In the rows, 128 means zero.
These are runs of 8 systems, one row a step. Runs of the same system follow the same rule from any start.
run 1, Vob:
[[113  91  87 143 132 106 153 133 136 118 158 119 116  60  97 114 157 125
  125  98 155 137]
 [166 122 162  86 143 110 133 147  97 119 101 161 138 132 170 169  96 170
  129 130 136 150]
 [153 105 122 140 159 101 122 125 129 164 168  87 100 112  75 115 126 126
   96 120 164  90]
 [165  91 141  73 150 137 166 130 109  98 138 159 162 145 127 104  98 138
  152 158  95 140]
 [143 135 166 162 157 120 118 110 164 185 135  82  92 163  91 113 119 150
  115 161 108 119]
 [137 101 101 103 110 160 138 127 127 118 124 133 163 162 142  51 127  81
  132 139  76 123]
 [ 90 189 164 159 120 161 103 105 158 142 116 111 122 185 118 154 131 127
  146 170  99 121]
 [ 85 129  72 160  75 149 124 124 148 120 112 129 130 110 151  69 174  87
  126 104 100 146]]
run 2, fune:
[[150 120 135 162 124  82 142 102 134 164 149 136  75  94 112  93 134 195
  108 125 126 177]
 [122 122 104 114 120 145 104 167 122 116  72 123 149 132 183 151 136  77
  106 101 145  78]
 [115 177 133 118 139 117 123 103 112 127 191 129 146 124  59 149 122 160
  146 150 121 150]
 [144  53 127 128 137 131 178 137 144 102  90 157 101 111 170 105 129 118
  128 127 138 110]
 [128 183 154 121 134 110  76 148 122 173 128  80 151 140 121 171 119 152
  117 116 120 163]
 [155  90  94 108 126 134 155 106 101 100 157 169 125 122 111  75 120 100
  119 136 139  79]
 [103 133 179 133 148 144 129 152 169 139  99  81 142 154 137 171 124 134
  160 147 100 160]
 [168 121  93 131 105 102 123 101 101 154 156 149 104 114 117  56 130 142
   89 114 127 130]]
run 3, rov, 8 rows:
[[125 120 148 123 101 123 104 150 113 144 126  96 131 124 161 141 125 106
  128  83 157 170]
 [144 142 125 120 112 125 127  93  91 108 150 182 112 135 119 119 116 133
  121 141 152  99]
 [106  93 148 133 137 128 146 145 141 114 138 101 123 100 121 164 133 116
  154 108 166 146]
 [175 117 141 100 128 110 136 117  94 133 140 156 125 132 138 104 104 159
  120 133 123 153]
 [128  98 152 130 154 139 135 133 140 131 143  93 117 140 102 144 117  97
  135 134 160  86]
 [138 119 136  97 125 133 143 125 120 123 157 129 160 136 113  98 116 136
  151 139  93 176]
 [134 112 162 156 146 141 138 113 162 146 112 113  92 159 124 119 123 128
  127 159 121 101]
 [113 141 132 123  99 145 106 132 126 145 145  94 155 147 127 101 131  99
  141 113 104 169]]
run 4, sol, 8 rows:
[[104  93 115 142 143 142 148 135 149 109 134 110 118 111 108 137 142  87
  138 125 159  82]
 [144 141 143 107 131 114 133 132 122 135 124 137 149 132 138 124 118 171
  136 139  85 184]
 [136 111 123 150 125 136 126 112 132 134 123 129  92 138 126 110 130  99
  109 129 156  68]
 [118 136 128  98 141 131 125 160 132 123 122 107 180 126 130 147 126 131
  146 126  96 163]
 [133 139 134 152 117 133 132  86 126 130 139 160  89 146 115 102 125 134
  121 152 132 100]
 [106 121 118 127 131 133 119 166 150 129  96  96 153 115 152 151 143 114
  131 109 119 140]
 [143 165 128 119 110 122 115  96  95 130 153 161 125 142 113 114 117 150
  121 142 125 127]
 [ 96 107 122 150 135 135 138 146 157 119 109 105 117 105 131 155 150 107
  135 115 148 113]]
run 5, Vob:
[[125 141 109  95 132 121 134 143  99  90 123 169 160 101 140 168 125 147
  137 124 135 131]
 [136 124 123 147 154  90 132 132 136 146 128 123  99  90 110 153 135 168
  104 123 154 118]
 [169  94 110  80 155 109 143 152 103 117 128 140 156 109 133 120 111 137
  114 121 127 122]
 [160 131 151 122 172 111 132 118 129 150 147 121 116 142  85 140 106 163
  117 162 128 101]
 [157  85 113 112 154 129 157 130 144 135 140 121 141 135 108  67 123 128
  125 148  84 126]
 [142 155 156 121 143 145 115 117 142 151 113 116 139 187 124 118 109 138
  128 171  80 116]
 [106 137  98 153 112 154 122 112 158 138 129 112 133 151 110  70 151  94
  125 145  83 109]
 [ 88 175 128 135  97 165 113 126 145 111  89 142 153 161 161 135 142 116
  150 147  80 141]]
run 6, Gif, 8 rows:
[[159 137 193 125 139 119  99 125 114 166 132 100 105 169 132 157  92 142
  119 133 154 129]
 [141  83 126 112 113 139 134 117 107 127 180 109 127 134 101  81 117  75
  132 110 157 119]
 [135 122 196 118 137 157 136 120 138 128 119 120 126 187 138 140  99 124
  158 162 112 135]
 [133 116 132 151  99 127 112 110 131 170 160  89 104 141 112  68 132 106
  116 111 126 152]
 [110 144 152 115  97 171 110 127 118 110 111 134 146 178 162 135 117  83
  150 134 124 121]
 [ 97 160 141 168  99 131 115  92 138 147 167 111 103 132  93 116 141 133
  142 132 132 161]
 [104 120 140 135  76 149 126 129 115 102 101 154 116 129 188 134 135  98
  144  99 153 150]
 [112 179 158 145 118 111  98 111 111 140 155 122 109 122 104 181 125 155
  132 121 168 146]]
run 7, Piti:
[[118 118 110 180  61 121 121  82  97 120 144 179  41  96 151 105 146 102
   99  84 218  99]
 [ 90 134 137  75 123 132 131 173  94  68 135 134 189  83 151 225 125 121
  179  87 170 180]
 [170 107 174 142 110  88 158  69  84 129 184 190  45 105 111 116 101 188
  124 129 193 154]
 [164  42 153  64 186 112 149 199 110 113 121  86 159  90 144 189 100 104
  136  89 189 113]
 [195 122 197  88 159 119 140  81  89 149 215 132 122 182  59 101  65 163
  146 176 127 143]
 [153   9 161 125 189 151 173 165 185 144 108  48 112 154 125 103 115  66
  133 141 138  70]
 [148 165 184  99 128 161  87 120 134 186 157  57 180 233  99  82  91 110
  146 165  48 172]
 [ 95  92 118 195  98 192 130 101 190 146  93  95  81 190 143  45 155  28
  119 148 111  50]]
run 8, boz, 8 rows:
[[136  90 111 151 150 129 162 111 165 140 143 116 107 127  92  63 141 129
  125 156  94 112]
 [136 130 135 105 135 152 122 152 147 136  85 111 168 172 161 111 122 116
  133 146  68 138]
 [117 181 102 156 116 135 102  93 138 155 146 127 123 156  91  88 140 129
  109 153  87 110]
 [ 78 149  98 143  92 161 123 139 150 104  82 141 148 131 168 123 160 100
  142 126  93 134]
 [103 206 120 163 106 108  84 118 129 156 113 131 114 119 131 159 150 172
  107 123 123 150]
 [103 141  72 138  90 121 111 139 107 103 103 162 127  80 165 146 159 109
  105  85 167 106]
 [115 157 132 119 149  94 120 148 112 115 126 139 132  79 122 217 130 179
  128 115 168 140]
 [160  73 102 123 148  84 156 141 110 120 135 148  96  60 128 130 132 146
   99  96 185 107]]
run 9, fune, 8 rows:
[[ 99 208 106 131 111 134  89 120 116 125 119 145 151 140 121 161 139 136
  123 140 113 111]
 [106  98 104 150 131 122 168 114 141  96 149 153 100  79 102 127 149 130
  139 129 156 113]
 [122 144 136 121 130 113 123 158 127 120  78 142 139 106 175 182 132 164
  128 116 125 158]
 [155 130 114 112 146  95 117 126  91 133 162 134 121  98  94 147 116 140
  102 113 176  98]
 [138  92 145  76 157 138 156 160 120  93 119 131 169 127 141 158 107 119
  157 132 126 134]
 [183 114 170 112 159 101 127 125 118 168 149 108 114 145 109 120  94 166
  116 139 129 144]
 [158  82 128  96 136 145 128 152 124 140 123  95 155 158 141  86 112  75
  122 120 116 110]
 [135 154 157 127 134 148 116 107 142 159 147 100 139 189 100  96 114 129
  136 167  76 138]]
run 10, Piti, 8 rows:
[[ 84 177  60 170 127 125  85 129 145 152 144  86 127 100  75 135 174  94
   91 109 144  65]
 [ 98 147  91 113 102 147 162 123 132  68 100 204 167 113 162 110 150 152
  162 152  60 171]
 [115 170 127 188 126  86  94 128 143 165  90 125  68  89 143 182 154 181
   85 107 166 120]
 [147 126  52  68 113 107 133 147  67  86 149 182 185  72 134 111 132 130
  115  95 125 137]
 [130 145 164 141 176 105 154 112 134 108 119 168  90 111 104 210 116 197
  135 171 163  88]
 [178  65  98  92 163  75 153 159 116 150 162 101 148  70 103  89 125 158
  106  97 123 171]
 [189 124 167  87 188 130 137 130 115 128 102 152 132 183 131 156  78 155
  116 186 118  56]
 [138  92 116 135 180 115 138 138 167 174 183  40 138 123  40  82 134 115
  119 141 104 113]]
run 11, Gif (8 x 22):
[[113 151  51 150  97 123 127  99 126 127 148 160 128 102 105  54 162 129
  104 130  94 121]
 [ 75 154 130 139 131 156 127 159 166  98  54 131 153 132 173 191 149 124
  151 141 104 119]
 [118 180  78 151 102  86 109 108 111 142 159 153 121  73 101 112 158 181
  102 106 121 166]
 [100 115 109 128 129 141 142 157 131  72  65 170 128  99 182 189 145 110
  134 117 165  80]
 [140 157 125 118 162  71 128 130 112 140 171 129 134  73  74 170 128 212
  121 127 136 170]
 [163  53 103 110 148 116 169 144 116  94  87 175 106  94 171 120 125 117
  103 117 166  66]
 [163 135 155  85 210  93 122 162 131 159 150  73 170 128  74 180  99 176
  125 150 113 131]
 [188  52  83 109 141 124 171 114 121 124 131 161 118 128 126  25 121 108
   97 144 105  77]]
run 12, boz, 8 rows:
[[ 92 109 106 174  50 132 142 111 128 106 110 171  82  85 186  91 166 117
  133  84 151 179]
 [118 185 177 128 122 115  70 153 106 147  97 109 125 138 164 234 114 144
  118 100 182 131]
 [132 113  85 127  96  95 134 104  71 105 196 168 102  58  99 113 138 125
  113  81 205 128]
 [129  75 189 100 173 127 168 166 131  87  94 131 123 110 161 227 104 141
  166 129 182 124]
 [195  70 144 112 161  73 142 121 101 176 205  92  99  97  72  87 101 155
  100 105 168 149]
 [171  39 164  63 167 167 181 145 116  84 112 144 154 174 149 118  80  78
  159 161 131  72]
 [147 109 178 131 171 131 149 105 164 178 202  53 131 171  35  78 104 141
  154 176  81 164]
 [149  77 135 124  91 186 155 108 144 123  86 154 127 206 187  16 116  68
  137 158  61 118]]
run 13, sol (8 x 22):
[[117 104 130 127 125 167 125 131 141 125 133  95 133 163 120 107 126  56
  135 132 135  79]
 [106 162 157 121 120 154 122 125 141 127 124 118 161 167 129 131 122 136
  162 157  77 171]
 [100 154 124 175  84 153 105  98 141 139 113 132  90 155 143 105 148  97
  119 130 132 103]
 [ 89 180 123 124  98 137  87 152 118 122 110 117 165 124 153 173 141 116
  139 100 126 156]
 [105 175 123 159  88 118 110  89 103 124 161 159  93 109 107 140 140 146
  126 119 165 133]
 [106 113 121 139 115 105 129 155 125 115 113 125 116  68 155 172 148 138
  131  79 175 161]
 [172 123 139 107 124  82 124 117  76 138 169 150 109  96 118 132 107 171
  108 102 172 155]
 [149  44 141 114 164 110 172 148 128 112 148 113 111  87 117 140 119 117
  135 109 181 117]]
run 14, luma, 8 rows:
[[113 164 161 171  90 167  89 116 151 155  56 123  94 200 195 127 131  98
  113 143 113  97]
 [ 57 175 101 149  48 163  97 104 116 110 174 117 148 127 111 106 160  68
  156  95 136 168]
 [ 82 174 151 183  89 131 150  84 144  95  99 205  77 118 159 156 148 190
  157 155 125 167]
 [ 84 144 140 170  97  97  96 149 123 141 131  94  92  63 142 197 156 136
  124  58 209 172]
 [140 130 124 101 121  99 150 108  60  66 151 221 109  75 132 190 113 163
  133 116 210 108]
 [136  80 164 116 215  85 166 160 144 124 163  82 116  69  66 213 116 170
  146 128 188 124]
 [235  39 122  54 179  75 162 155  75 133 148 147 134  93 130  99  83 156
   92 110 157 115]
 [191  65 172  70 227 144 145 166 144 146 124  65 161 189  92 143  76  97
  125 177 118  38]]
run 15, rov, 8 rows:
[[128 104 169 168 161 112 152 109 160 147 146 105  68 119  89 145 126 154
  131 146 158 114]
 [152  88 143  89 103 140 128 146 105 131 136 111 157 146 161  86 110  95
  139 103 117 177]
 [129 154 163 143 146 141 127  87 131 132 151 138 101 170  86 142 111 139
  136 176 136  85]
 [103  88 129 139 102 144 143 139 152 130 143  88 135 116 131  91 146  93
  155 105 115 184]
 [144 164 170 134 112 139 112  98 119 137 107 162 105 178 154 132 107 156
  127 160 115 124]
 [ 91 124 115 161  96 138 110 125 139 141 156  84 111 113 108 112 152  81
  130  94 159 132]
 [123 147 145 116  94 140 137 111 103  95 107 193 129 139 173 138 121 147
  147 139 119 154]
 [118 129 137 167 125 105 112 122 131 155 143  99  79  99 109 154 140 132
  109 100 188 119]]
run 16, luma, 8 rows:
[[134 116  79 112 100 129 149 112 102  90 132 192 138 102 141  84 138 130
  126 126 116 129]
 [110 161 162 142 160 124 114 145 161 149 101  91 130 141 119 191 128 156
  134 150 116 124]
 [143 111  72 123  99 109 125 124  97 128 150 147 125  88 131  77 143 115
  100  89 145 129]
 [114 152 157 116 164 144 133 140 143 107  91 138 144 149 135 195 118 147
  146 168 116 101]
 [141 115  91 136 122  99 119 127 121 159 173  98 125  91  89  80 143 126
  102  96 135 148]
 [138 122 140 103 145 144 149 142 130  93  69 175 139 148 176 157 115 138
  136 159 110  97]
 [125 146 116 136 136 114  94 132 133 173 178  61 139 123  69 116 134 115
  112 110 132 133]
 [141 101 105 113 119 141 165 121 123  88  85 199 129 130 174  98 130 133
  131 151  99 111]]

Which system made each run below?
run 17 (2 x 22):
[[134 132 124  66 136 131 134 147  82  78 131 166 176 115 141 179 110 127
  148 122 150 125]
 [137 122 140 164 156  87 141 113 139 152 155 118  76  90  85 144 135 179
  112 131 161 128]]
 -> Vob
run 18:
[[ 76 158 136 127 134 142 148 117 121  66 141 169 137 102 104 211 136 138
  174 146 164 113]
 [145  87 144 124 133  83 164 138 110 111 127 161  95  64 152 159 125 184
  130 101 174 177]]
 -> fune
run 19, 2 rows:
[[114 164 105 126 133 146 132 101 131 116 158 143 151 149  80 106 133 126
  138 168  90 103]
 [104 133 120 153 128 140 143 131 174 128  84 133 125 135 148 112 149 144
  136 155  73 142]]
 -> Vob
run 20:
[[159 126  88  79 113 119 105 144  95 154 173  98 191 130 108  59 121 106
  113 100  88 170]
 [112 148 148 142 142 170 152  92 151  92  92 180 112 180 131 144 120 130
  147 201 103  59]]
 -> boz
run 21, 2 rows:
[[156 117 149 135 174 116 147 110 142 144 144 121 102 139  84 125 112 156
  120 168 127  92]
 [158  98 120 100 149 132 146 137 140 142 135 109 157 145 114  71 118 126
  127 146  71 142]]
 -> Vob
run 22, 2 rows:
[[148  87 221 155 157 144 173  89 167 142 135 120  68 183 110 114  98 151
  160 187 121 131]
 [136  79 125 121 103 160 118 156 151 155  98  72 151 168 176  53 130  57
  122 104  85 149]]
 -> sol
run 23, 2 rows:
[[131 143 144 151 159 108 125 116 143 150 142 110 100 121  86 157 124 161
  117 146 146 103]
 [138  82 108 101 116 138 142 152 122 116 124 121 155 122 152  88 130  96
  132 107 113 149]]
 -> rov
run 24:
[[120 134 111 144 131 124 144 109 153 137 150 126 129 125  93  84 142 152
  135 155  80 151]
 [116 128 114 138 111 146 117 147 147 131  71 131 133 141 182 119 143 110
  117 121 102 120]]
 -> Gif
run 25 (2 x 22):
[[157  92 123 103 141 111 166 128 112  98 118 179 125 106 148 122 119 157
  129 135 128 132]
 [151 109 153 114 170 108 119 151 128 154 141  80 130 126 105 163 109 131
  116 123 157 110]]
 -> rov
run 26, 2 rows:
[[113  96 109 178 141 125 157 134 195 143  79 117  96 109 143  90 161 146
  119 145  85 130]
 [129 182  92 102 113 120  78 160 109 145  95 121 184 129 159 136 136 136
  104 107  90 147]]
 -> Gif
run 27 (2 x 22):
[[156 143 162 159  88 117  90  92 125 208 165  83  91 173 115  46 116 135
  103 118 106 184]
 [ 92 125 106 148  74 197 112 111 142 114  99 130 131 184 164  71 144  28
  132 132 111  75]]
 -> fune
run 28, 2 rows:
[[108  95 160 119 143 155 130 168 161 136 112  58 155 149 141 144 126  83
  156 119 119 148]
 [156 165 127 125  95 124 108  83  95 150 157 159 120 163 118  69 113 147
  109 146  99 143]]
 -> Gif
run 29, 2 rows:
[[ 67 196  96 155  81 148  52 139 117 145 136  80 142 127 120 163 162  62
  109  78 168  99]
 [ 74 136  96 129  80 142 161 112 102  40 124 218 127  71 158 162 154 127
  167 111 163 144]]
 -> Vob
run 30, 2 rows:
[[ 99 155 141 187 165 114 142 107 185 143 113 121  83 116  88 163 149 186
  128 176 115 107]
 [158 105  69 101 122 105 127 165 121 141 102 129 165  95 161  71 142 138
   95  99  80 161]]
 -> Piti
run 31:
[[ 80 112 115 149 119 133 159 143 159  86  83 154 121  82 164 161 161 141
  155 121 129 149]
 [141 172 116 129 129  78 103 137 102 145 118 148 121  86 140 170 133 194
   96 106 146 151]]
 -> Gif
run 32, 2 rows:
[[152 142 123  69 143 146 128 102  77 102 199 146 171 162  65 120  93 100
  143 157 135  82]
 [122  59 175 159 153 152 188 117 195 129 116 103  90 151 121  92 128 123
  161 170 102 136]]
 -> Gif
run 33 (2 x 22):
[[133 120 142 104 149 134 156 134 123  86  91 177 136 128 157 168 116 150
  143 156 126 110]
 [136 110 124 145 154 100 125 137 148 169 156  72 113 102  82 116 136 137
  110 115 138 133]]
 -> boz
run 34, 2 rows:
[[199 153 110  96  95  90  77 122  52 167 130 163 125 138 168  86 101 150
   65  94 140 132]
 [ 82 111 129 139 167 178 151 136 173  86 110 108 137 149 103 173 138  71
  159 167 140  36]]
 -> luma
run 35:
[[124 206  77 175 103 117  88  95 153 181 113 136 119 153 114  55 157 163
   82 154  44 129]
 [ 53 170  74 163  81 164 102 154 166 107  43 134 152 119 194 143 183  89
  125 110  96 117]]
 -> luma
run 36 (2 x 22):
[[160  79 136 117 108 113 139 120  94 127 155 143  97 109 141 101 114 114
  117  95 180 136]
 [152  80 176  97 164 119 144 155 125 131 143  89 138 128 122 159 100 128
  147 121 153 147]]
 -> sol
run 37 (2 x 22):
[[164 145 107  96 108  98  69 131  48 149 178 117 133 109 114 142 110  97
   81  67 213  95]
 [122  82 132 100 188 149 202 122 144  54 135 172 138 118  91 160 118 135
  177 187 129  74]]
 -> luma
